[[-651, 513, -220, -537, -477],
 [-98, 104, -600, 281, -589],
 [-295, 244, 61, -372, -603]]
-220

[[-240, -429, 566, 391, -448, -257, -22],
 [-115, -427, 507, 438, -426, -351, 187],
 [167, -512, 401, 272, -650, -778, 543]]
566

[[330, 228, 519, 62, -15, -71, 472],
 [543, -153, -625, 195, 599, -535, 14],
 [8, 68, -94, -227, -174, 817, 121]]
519

[[191, 656, -433, 98, 64, 630, -412],
 [-3, -220, -163, 223, 23, 139, -158],
 [-447, 481, 35, -398, -307, 327, 182]]
-433

[[-240, 628, 188, -185, -581, -723],
 [459, -38, 48, 769, -29, -743],
 [-305, 493, 823, -397, 110, 98]]
188

[[-654, 66, 199, 63, -138, -122],
 [-279, 0, 254, 261, -510, 196],
 [252, 504, 142, -370, 0, 189]]
199

[[614, -296, 804, 702],
 [-717, -718, -610, -875],
 [566, 800, -722, -627]]
804

[[-33, 563, 651, -411, -131, -253, -746],
 [-88, 607, 9, -114, -367, -599, -709],
 [-200, 482, 737, 158, -40, 168, -366]]
651
---
array([ -48,  183, -120,  739]) ⇒ -120
array([212,  56, 777, 244, -64]) ⇒ 244
array([-547,  706, -615,  247]) ⇒ -615
array([-322,  646,  132, -124, -172, -265, -361]) ⇒ -265
array([ 450, -462,  -39, -790]) ⇒ -39
array([ 408,  548, -370,  187, -772]) ⇒ 187
array([-854,  199,  304, -663,  444, -785]) ⇒ 444
array([  53, -283, -205,  222,   -7,  100, -847]) ⇒ 100
array([ 502,  631, -669, -467, -566,  427]) ⇒ -566
array([ 196, -168, -221,  273, -700]) ⇒ 273
---
[[4141 1342 8035 5683 3808 3607]
 [8471 6899 6337 7161 5687 9136]
 [7112 9886 3200 5770 7415 7556]] 7556

[[248  34 125  70 197]
 [175  77   9  55  76]
 [241 128  89  40  28]] 28

[[ 252 -807 -215  128  438  455  717]
 [ 252 -105 -215 -506  906  455  545]
 [ 252 -105 -215  308  422  455  717]] 717

[[7111 9743 8292 9521 7534 2072 8765]
 [8436 6412 8922 6563 9518 9245 6263]
 [8300 9665 8072 6927 9313 4978 9308]] 9308

[[ 42 250 229 145 125 251]
 [ 51 231 199 111 158 247]
 [245  76 106 189 145  62]] 62

[[ 391 -565 -309  -48  216  833]
 [ 341 -520   29  -28  165  870]
 [-258 -291 -671  237  379  915]] 915

[[3 5 4 7 5 5]
 [1 5 5 7 4 5]
 [1 4 7 8 4 3]] 3
---
-572  -624  384  196 gives -572
219  -247  -804  244  -636  186 gives 219
-18  242  -861  461  -141 gives -18
204  429  -757  620 gives 204
-491  -389  -103  764  -119  685  -434 gives -491
711  478  -152  592  280  -88  -45 gives 711
---
Input: array([ 59, 107,  52, 192, 111, 124,  96])
Output: 192, 52

Input: array([796, 105, 700, 630])
Output: 796, 105

Input: array([  8, -34,  19, -28,  23,  43])
Output: 43, -34

Input: array([2008, 6691, 4478, 8832, 3626])
Output: 8832, 2008

Input: array([243, 252,  49,   9])
Output: 252, 9

Input:
array([[6988, 4860, 5862, 5579, 3335, 4641, 3077],
       [5089, 4502, 6649, 7887, 2480, 5097, 7823]])
Output: 7887, 2480
---
-173  -73  -268  -357  -699  -55  -21
301  37  -80  -722  334  366  199
-305  -429  236  139  -603  154  -227
-> 236

154  -839  -803  -287  -377 -> -803

-664  -450  -616  31  651  152  278 -> -616

-160  178  309  -248  -379  -555
-353  -591  399  -468  532  78
631  -622  -172  24  642  700
-> -172

-256  627  95  804  221  570  522
-659  -818  128  -601  337  -383  -431
-> 128

-693  -533  583  -471
827  760  -536  663
350  675  -140  703
-> -140

206  -440  50  -658  -266  121 -> 50

229  405  654  544  -539  523
328  -330  622  635  -596  278
-480  -30  98  551  517  598
-> 98

-133  -68  -647  -702  513  -810 -> -647
---
array([ 548, -358, -215,  766, -871,  -40]) ans = -871

array([[ 516, -480, -563,  467, -582],
       [-151, -657, -314,  476, -537],
       [ 165, -529, -403,  255, -140]]) ans = -657

array([-682, -638,  112, -391]) ans = -682

array([[-367, -406, -244, -455, -302,  216],
       [-325,  194,  169,  352, -364,  173],
       [-313, -618, -643, -135, -326,  177]]) ans = -643

array([-483, -156,  742, -539]) ans = -539

array([[ 637,   83,  321,  -80, -342],
       [-189,   15,  319, -101, -748],
       [ 165,  347, -491, -106, -435]]) ans = -748

array([[ 508, -115,  -47,  454, -368,  481],
       [-291, -164,  383,  459, -132, -231],
       [-386, -319,  432,  733, -346, -298]]) ans = -386

array([-776, -591, -601,  541, -424,   84]) ans = -776
